In the rows, zero is written as 128.
The rows of T fall into 4 groups, which share some directions, and each row is roughly a mix of its group's hidden directions, except some rows that fit no group.
T:
[[160 123  83  87 118 117 103 180 131 146]
 [147 141 146 178 128 150 133  90 137  70]
 [137 136  73 127  72 110 131  89 104 132]
 [175 117 174  79 117 140 149 112 100 114]
 [100 171  67 141 108  93 131 134 126 105]
 [121 200 131 151 128 131 120 122  77 143]
 [144 104 100  72 170 122 116 109  88 138]
 [161 113 118 110 159 142 195 141 133 161]
 [109 145 155 137 136 164  93 118 196 120]
 [170 169 161 126  97  88 162 120 117 111]
 [ 92 130 158  55 110 120 111 110 126 141]
 [ 84 162 131 135  86 128 124 103  71 125]
 [122 115 149 129  78 141 149 157  73  94]
 [126 112  65 112 132 161 140 175 135 156]
 [138  91  96 170 158 158 149 130 169 152]
 [158 170  86  96 169 114 108 111 134 103]
 [177 126 123 128 155 125 147  82 126 184]
 [131 103 169  83 126 168 137 178 136 143]
 [166  80 129 130 112  82 126 163 123 165]
 [117 157 147 144 159 178  94 141 176 121]
 [133 142 113  87 168 129 123  76  84 110]
 [118 198 141 130 118 100 124 153 101  92]
 [136  93 160 142 129 153 168 147  73 103]
 [101 128 130 164 127 128 125  52  99 124]
 [121 159 103  98 146 101  86 137 120  71]
 [101 105 139 105  70 101  80 123 107 120]
 [157 169 114  71 168 153 122 110 118 120]
 [140 137 135  58  89 159 146 126 106 111]
 [135 147 124 139 153 189 129 164  79 115]
 [149 121  70 123  91 146 137  90  92 146]
 [157 155 114  69 166 145 130  91 108 118]
 [161 142 118  68 101 151  97 105 160 127]
 [140 173 125 108  74 130  95 122 100  92]
 [ 92 131 118 184 161 124 119 138 139  75]
 [112 157 173 110 124  85 158 147  84 114]
 [122 169 129 136 110 140 110 206 131 122]
 [150  69  94  98  96 153 104 115 143 139]
 [131  85 149 107  69  97 157 103 138 126]
 [133 147  48 137  98 118 133 107 113 141]
 [119 161 138  99  72 116 139 114  89  89]
 [ 78 132 141 184 160 141 119 126 150  94]
 [112 135  91 151 132 146 142  56 137 155]
 [110 119 138 201 127 128 109 154 169 141]
 [128 115 159 101 101 142 151 135  69  85]
 [137  91 147 140  94 130 178 138 130 183]
 [135 145  97 126 181 127 122 118  62 119]
 [103 179  99 120 149 109  98 180 116 135]
 [115  93 135 156 145 121 184 148 141 178]
 [182 109 115 137 145 171 141  88  94 140]
 [130 101 140  94  70 114 155 105  91 105]
 [109 102 152  88 113 145 135 189 113  95]
 [139 125 106 144  94 122 150 135 139 206]
 [109  87 165  80  96  90 116 133 108 122]
 [118 104 175  87  95 155 128 164  96 125]
 [108 102 107 150 112  98 171 149 115 184]
 [184 119 162 132 129 153 165  91  97 123]
 [111 123 157  91 199 103 122 115 109 131]
 [174 184 128 120 114 157 157 134 161 106]
 [127 121 150 133  88 122 190 159  93 150]
 [165 137  99  92 132 181 152 158 118 153]
 [116 178 162  99 111  95 101 126 104  92]
 [ 64 153 115 112 119  81 102 139 145 114]
 [141 136  58 139  92 116 119 122  87 142]
 [162 129 122  98 103 152 166 160  74 122]
 [ 78 135 145  61 118 111 100 112 129 126]
 [118 112 138 130  99 118 142 122  54  87]
 [118 123 124 201 172 118 105 125 151 140]
 [132 105 179 136 143 168 154  77 109 118]
 [127 163 144 133 170 167  97 145 180 128]
 [138 142  51 137  93 115 131 104 106 135]
 [179 161 116 133 114 176 142 130 161  94]
 [ 98  98 128 130  80  91 152 173 111 146]
 [ 84  87 146 141 148  86 152 140 113 167]
 [117 131  92 175 168 105 100  92 147 152]
 [155 169  87 101 118 127 146 176 112  97]
 [121  90 168  93  70 149 105 122 134 137]
 [175 144 115 146 108 182 144 132 165  98]
 [102 159 123 146 134 116 106 205 139 139]
 [121 183  93 141 148 152 148  98 148 168]
 [144 172  93  68 150  97 122 135 128 144]
 [128 140 105 150 177 107 105 117 180 166]
 [155 158 117  61 159 150 133 105 107 120]
 [132 168 140 113  81  78 156 102 121 151]
 [130 140  68 126  83 125 141  77 120 141]
 [122 182 170  99  82 135 131 129 103 145]
 [144 115 134 106 168 163 141 176 171 152]
 [166  95 105  78 137 156 100 104 156 114]
 [124 134  69 162 138 134 136  68 113 134]
 [111 205 125 156 139 131 128 105  97 141]
 [157 159  82 150 109 119 134 141 100  74]
 [140 167  90  63 152 104 122 125 124 145]
 [156 162 108 121  85 155  88 119 125  81]
 [ 84 100 112 152 142  81 131 132 138 180]
 [ 93 102 149 110 168  91  80 107 147 119]
 [106 131 178 167 147 124 111  71 115 140]
 [163 109 155 146 166 184 129 113 116  96]
 [148 161 110 117 165 156 135 177  82 128]
 [146 150 128  56 113 111 114  93  99 128]
 [156 145  85  95 167 124  88 103 133  97]
 [108  84  78 118 147 157 113  95 105 156]
 [121 137 128 163  55 124 124 147 100  99]
 [ 83 111 124 120 139 164 112  77 127 173]
 [ 91  98 148 140 130 172 134 100 142 183]
 [142 104 103 116 101 105 166 132  62 134]
 [127 101  99 130 110  57 142  98 120 151]
 [146 124 129  71  75  94 157 147 133 135]
 [143 165  80 160 155 150 124 124  99 169]
 [157 149 135  98  83  79 145 169 134 140]
 [126 146 178  82  91  88 153 120 121 120]
 [144 175 103 159 154 151 126 109 107 179]
 [103  94 142 186  88 100 132 154 145 137]
 [117 109 149  76 168 102 136 122  80 148]
 [119 131 118 184 189 125 110 141 151 152]
 [127 160  88 169 152 146 126  90 103 166]
 [161 155 163 120  89  90 173 107 110 127]
 [129 142 151 131 122 147 191 145 124 186]
 [121  94 135 146 149 159 131  72 150 175]
 [104 148 120 145 102 100 155  66 113 163]
 [ 70 150 105 143 123  81 112 154 152 109]
 [133 110 146 168 168 156 116  69 142 112]
 [155 144 121 103 159 147 146 177 180 147]
 [131 120 131  87  91 110 133 180 117  79]
 [183 143 124 134 118  96 144 179 125  89]
 [ 90 116  97 172 166 128 112 129 126  78]
 [133 122 124 152 115 122 130 161 197 173]
 [133  74 139 152  90 163 136 141  88 103]
 [149 116 158  55  99 128 134 128 118 158]
 [117  81 157  93  84 108 133 117 155  93]
 [159 126 142  79  90 175 153 113 110 108]
 [115 142 177  87 125 109 133  97 109  78]
 [150  61 101 124 145 121 137 123 146  79]
 [111 113 193 107  84 122 117 107 140 158]
 [106  89 167  90 149 146 113 108 139 176]
 [127  81  66 113 105 122 129 157 154 145]
 [103 125  81 180 162 145  98 149 147 121]
 [161 112 161 149 158 179 141  92 109 106]
 [146 150 119  71 148 153 132  98  82 103]
 [150 168 103 140  73 118 138 147 101  88]
 [120 108 142  67 135 111 115 117  69 142]]
Here is one row of each group, with its name. Which group are the others in?
[179 181 118 118 129 168 144 126 151 101] : <109>
[121 173 194 141 134 128 123  90 102 124] : <96>
[185 143 140 150  99  98 179 129 110 124] : <131>
[121 106 147 102  85 124 154 127  68  95] : <41>

[163  72 106 109  84 101 117 133 112 104] : <96>
[ 90 136 149  85  84  91 142 111 129 163] : <131>
[152 169 119 145 128 144 183 149  80 125] : <109>
[152 120 119 109 139 160 115 119  56  95] : <109>
[132 102 170 123 127  90 105 180 127  87] : <96>
[142 173  86 163 166 146 124 139 100 156] : <96>
[117  54 167 134 139 136 117 104 151 143] : <96>
[ 99 166 134 140 160 131  68  98 155 136] : <109>
